One vector is turned by the same rotation once a step. Each row is the vector after some number of steps, and that number follows the row.
The counts run from 0 to 191.
[ 96 133 156 136 132 121 146 100 127 149  59  95 122 118 116 131 117 121
 144 122 169 176  73 175 133 141 132 134  94 184 127 135 131  77  88 134
 129 151 101 148 162 123  93 100 140 112 135 118 125 156 106 124  98 117
 141 107  91 140 163 119  86 131 115 116 166 107 152  72 178 118 100 121
 125 163  93 122 109 134] -> 134
[125 148 156  78 142 113 166 133 149 126  96 102 130 124 165 134  84 122
 155 119 177 162  71 137 136 163 152 146 108 149 120 112 151  96 128 129
 131 128 121  87 174 138  87 102 128  99 155 108 135 146 123 135 109 133
 180 121  82 162 140 129 109 137 119 123 115 111 158  73 204  95  92  94
 121 153 124 150 149 114] -> 54
[ 88 118 175 121 139 127 148 103 125 123  69 104 100 105 131 131  75 126
 161 105 171 159  97 167 116 138 142 152 135 163 121 129 122  91 141 121
 128 120 142 133 137 153 105 121 123 114 165  99 114 139 140 105  98 121
 136  80  82 132 165 122  89 131 131 111 145 124 146  86 214 141  80 122
 103 179 105 146 123 123] -> 129
[118 134 176  86 115 115 157 118 145  98  79 107 119 126 158 128  76 105
 160  90 192 174  77 154 105 158 123 148 123 124 131 125 132  94 162 121
 152 120 128 104 160 138 124 113 118 125 128  92  96 115 142 113 122 133
 132  94  83 143 149 121 105 166 148 120 115 120 145  88 178 104  87 130
 100 133 134 179 155 124] -> 124
[ 80 124 123 171 138 148 132  99 161 124  92 137 110 122  70 146 129 124
 124 112 191 168  55 148 123 131 145 129  78 157 155 139 136 101 129 143
  93 170 107 168 154 161  91 130 123 130 159  94 154 147 108 123 102 119
 139 121 115 150 145 142 127 121 129 136 157 116 111  56 124 157  93 137
 123 141 125 136 134 125] -> 78
[103 153 159 106 134 127 109  93 138  98  44 115  71 119 135 145 100 118
 185 129 170 176 102 136 126 155 114 154 100 134 123 154 108  85 146 131
 128 106 191 104 159 132 107 143 105 144 165 132 124 132 154 145 108 126
 136 133  88 132 168 118  91 153 119 124 125 113 130 104 131 121 119 142
  87 155 138 160 176 129] -> 44
[117 129 174  89 104 120 153 125 150 101  75 104 129 125 155 130  78 112
 160 100 195 175  70 149 107 159 111 145 116 127 140 132 131  84 153 122
 159 130 130  99 173 132 125 108 121 130 118  92  88 113 136 118 127 134
 127  99  85 143 154 119 104 166 146 128 116 120 140  83 166 102  98 131
 116 129 133 183 163 122] -> 123
[102 126 150 121 103 131 152 121 142 134  88  99 141 137 107 141 126 108
 134  89 202 179  46 174 136 151 125 130  68 158 153 141 148  90 115 139
 133 178  72 132 175 133 102 103 133 113 106 100 128 150  90 127  98 128
 140 123 105 151 149 127 109 155 122 128 145 115 127  76 139  95 102 130
 121 118 111 149 123 131] -> 138
[ 61  96 118 145 169 167 119 131 172 105 119 117 117 147 144 149 110 153
 116  92 141 155  48 148 128 166 147 114 129 145 126 139 147 124 160 126
 107 126 126 134 160 161  66 118 130 114 161  98 137 119 121  99 118 136
 161  85 125 107 158 112 144  96 129 102  95 119 137  89 118 155 123 107
  88 138  87 171 156 126] -> 90
[ 87 123 157 134 143 128 144  90 113 156  63  96 103 108 111 135  93 113
 146 120 180 161  88 175 142 129 136 145  95 179 134 148 124  80 106 129
 120 152 127 136 157 137  95 123 130 110 160 123 129 158 116 125  84 117
 148  98  88 146 166 129  73 134 113 105 151 114 133  91 192 144  86 115
 109 168  96 131 124 128] -> 132
[112 126 154 118 105 127 154 129 155 103  87 107 142 150 112 128 123 108
 138  71 197 185  47 170 125 159 138 131  89 136 143 111 152 103 134 136
 126 156  75 138 157 148  93  98 124 121 110  83 124 141 105 120 106 131
 131 117 103 144 141 124 139 152 140 131 142 120 140  63 149  88  94 137
 111 108 121 156 121 135] -> 140
[ 73  98 168 127 115 155 135 126 156  94 100 111 113 138  95 151 107 127
 150  58 194 155  58 166 128 147 147 139 115 138 149 135 144 111 164 132
 114 158 113 149 129 187  96 119 113 124 150  78 133 124 122 104 110 131
 125  99 107 126 147 131 134 130 136 131 136 140 117  77 146 116  90 145
 102 130 112 162 121 135] -> 144
[107 142 149 134 132 111 146 103 129 140  59 100 130 124 119 124 122 108
 134 121 176 185  69 169 135 149 136 134  80 168 120 128 133  79  97 138
 120 143  95 145 165 121  88 101 137 111 127 121 131 166 104 125  88 115
 141 116  90 143 157 116 100 139 115 112 168 105 153  65 167 111  98 126
 116 151 107 120 105 138] -> 135
[ 79 129 115 151 160 143  95  86 137 110  63 112  81 141 135 135 123 121
 132 124 133 180  83 160 130 161 123 119  96 150 112 160 121 105 141 125
 106  99 151 130 174 129  79 139 121 132 158 144 118 135 133 123 101 117
 141 114 109 108 181  98 107 122 119  95 111 110 137 125  92 164 127 123
  64 141  98 161 163 136] -> 28
[ 94 140 167 100 134 129 107  99 130 103  53 107  70 115 142 156 104 117
 184 130 173 174 102 144 139 156 109 148  94 143 132 168 112  73 138 127
 139 121 183  99 162 129 118 141 111 137 156 140 121 128 149 143 112 127
 139 129  89 131 174 117  87 148 115 115 120 113 127 113 124 121 125 137
  93 158 118 158 169 134] -> 45
[102 143 113 131 164 140 116 114 157 112  78 102 120 160 163 122 123 124
 126 127 127 185  61 145 133 187 122 115 107 149  97 137 142 111 125 129
 119 103 129 108 196 113  66 105 132 115 136 131 118 143 118 131 111 120
 157 118 107 110 171  87 112 126 113 107 100  94 160 105 109 121 140  99
  84 128  92 164 167 124] -> 32
[ 92 127 166 125 143 118 144  93 121 130  62 100 100 107 127 126  79 117
 153 116 169 158  99 166 125 133 148 156 119 163 123 129 120  93 132 121
 121 121 137 134 139 146  95 119 129 113 169 115 119 152 133 110  88 117
 146  92  81 141 164 125  93 129 123 102 146 119 149  90 205 142  75 123
  97 178 107 137 121 130] -> 130
[114 141 146 131 121 110 146 102 128 141  69  96 127 131 111 124 126 100
 126 112 185 189  63 175 137 142 134 133  66 161 131 128 142  89 105 135
 117 150  84 136 172 115  94 103 131 115 122 121 131 166  99 129  84 117
 146 130  92 157 154 126 103 149 121 116 155 103 148  76 156 112  93 124
 112 136 112 123 110 136] -> 136
[118 157 165 108 129 120 151 108 153 114  64 125 109 108 112 139  92 120
 169 122 202 168  80 128 114 142 147 163  97 149 140 119 133  82 126 136
 122 137 139 130 148 147 112 118 114 130 158  89 144 143 132 138 113 117
 140 124  83 167 139 144 102 150 132 147 160 120 136  44 194 112  80 141
 135 159 148 141 134 115] -> 59
[ 77 132 120 133 174 134  95 105 154 115  80 126  72 113 162 166 120 146
 132 144 141 188  70 142 132 144 127 130  81 140 130 153 115  81 147 136
 112 105 173 119 165 125  93 151 122 138 163 149 145 116 139 118 122 131
 167 125 104 127 167 122 131 115 132  88 109 108 135 100  92 167 141 132
  88 168 110 144 171 142] -> 169
[ 62 108 158 143 149 144 122 105 140 101  82 108  86 132  92 148 112 129
 140  71 176 164  76 170 145 138 158 143 106 137 130 130 130 121 165 133
  97 133 134 156 120 182  82 139 107 127 178 111 152 144 128 101  90 120
 136 109 105 127 159 135 140 115 127 109 139 136 122  90 137 143  87 145
  75 148 101 140 116 152] -> 147
[ 79 101 155 142 140 138 151 119 170 102 101 134 102 108 122 147  93 141
 134  91 184 173  58 156 103 123 151 138 114 135 153 125 128  96 172 129
 127 132 123 154 133 167 121 135 123 131 151  79 129 109 136  82 122 136
 129  80  99 140 142 141 150 126 158 108 138 126 121  54 156 162  80 146
 111 157 126 157 128 132] -> 4
[104 136 128 105 138 137 119 118 162  89  90 115  96 148 167 143 103 117
 137 113 164 192  66 139 117 171 109 128  90 112 135 148 136 105 170 125
 132 100 153  88 186 118 105 136 114 138 133 122 111 112 140 128 127 142
 155 125 102 131 164 108 134 148 136 105  79 107 135 113  85 131 135 131
  80 117 128 191 203 127] -> 104
[ 60 102 149 146 145 151 112 110 140 108  88 106  79 131  94 157 119 132
 138  80 173 159  77 176 150 134 155 144  99 150 137 148 130 107 155 135
  99 148 131 155 127 178  82 138 116 126 172 118 147 144 122 109  87 125
 139 110 109 127 163 132 132 110 121 106 143 132 110 101 130 152  96 140
  79 158  95 136 120 149] -> 148
[132 158 147  99 113 105 149 103 139 122  63 113 120 128 147 127  98  95
 152 130 194 188  69 143 112 158 106 139  74 127 143 137 132  81 126 126
 146 131 127  93 196 101 123 117 124 130 117 118 105 137 127 139 117 133
 145 133  81 163 151 118  95 176 134 128 117  97 142  88 143 107 105 128
 111 126 144 167 175 119] -> 120
[ 76 126 120 128 171 134 106 106 154 125  91 120  83 112 168 173 119 148
 127 146 139 186  65 143 140 147 124 123  85 153 136 170 123  77 130 130
 124 118 164 110 169 115  96 143 128 132 151 150 135 115 136 118 121 131
 172 121 109 129 171 117 122 112 125  90 107 104 133 101  85 162 148 121
  99 166 104 149 173 137] -> 170
[ 81 107 147 148 145 129 148 113 162 104  95 135  95 108 121 141  90 135
 131  93 177 179  63 160 106 119 156 146 108 134 145 118 124 101 173 128
 114 120 130 155 129 161 111 140 124 133 163  93 129 116 140  81 118 131
 133  78  94 145 144 145 150 122 160  99 138 126 131  60 153 172  75 144
  98 165 123 146 128 139] -> 5
[ 80 102 126 136 148 140 122 125 165  97 106 110 110 154 144 139 122 131
  98  74 155 192  46 175 132 157 136 119  96 119 130 126 145 121 175 128
 112 115 108 132 156 145  82 131 121 130 133 120 128 124 125  86 108 139
 150 104 118 119 155 115 169 120 141  86 100 122 138 105  93 149 112 130
  67 123 102 164 143 151] -> 87
[ 90 113 144 103 145 152 123 131 166  93  98 112 106 136 175 152  90 140
 152 109 154 170  66 133 115 176 115 123 123 131 126 156 135  98 168 120
 150 112 163  88 176 140 102 131 117 130 143 105 106  95 141 122 137 139
 152 101 104 116 159 105 121 139 137 109  73 115 132 109 114 133 137 114
  91 134 115 200 198 118] -> 106
[ 99 152  97 150 151 147 103 101 169 112  75 137  94 143 118 148 140 122
 135 143 158 187  61 118 124 163 118 123  66 136 138 157 133  93 131 137
 104 126 147 123 192 113  89 136 116 141 145 125 139 131 121 149 121 122
 147 149 111 135 161 117 115 137 130 136 118  94 125  79  67 146 142 130
 106 126 136 165 189 120] -> 99
[ 87 116 114 165 138 170 129 121 179  88  99 137 126 155  99 125 115 122
 127  91 171 164  46 134  95 169 136 123 118 125 139 130 149 131 166 136
 106 132 112 149 169 156  88 119 117 131 146  75 120 120 123 117 127 128
 126  95 117 122 148 112 135 131 149 142 112 115 127  58 110 150 106 128
 102 113 126 191 178 108] -> 20
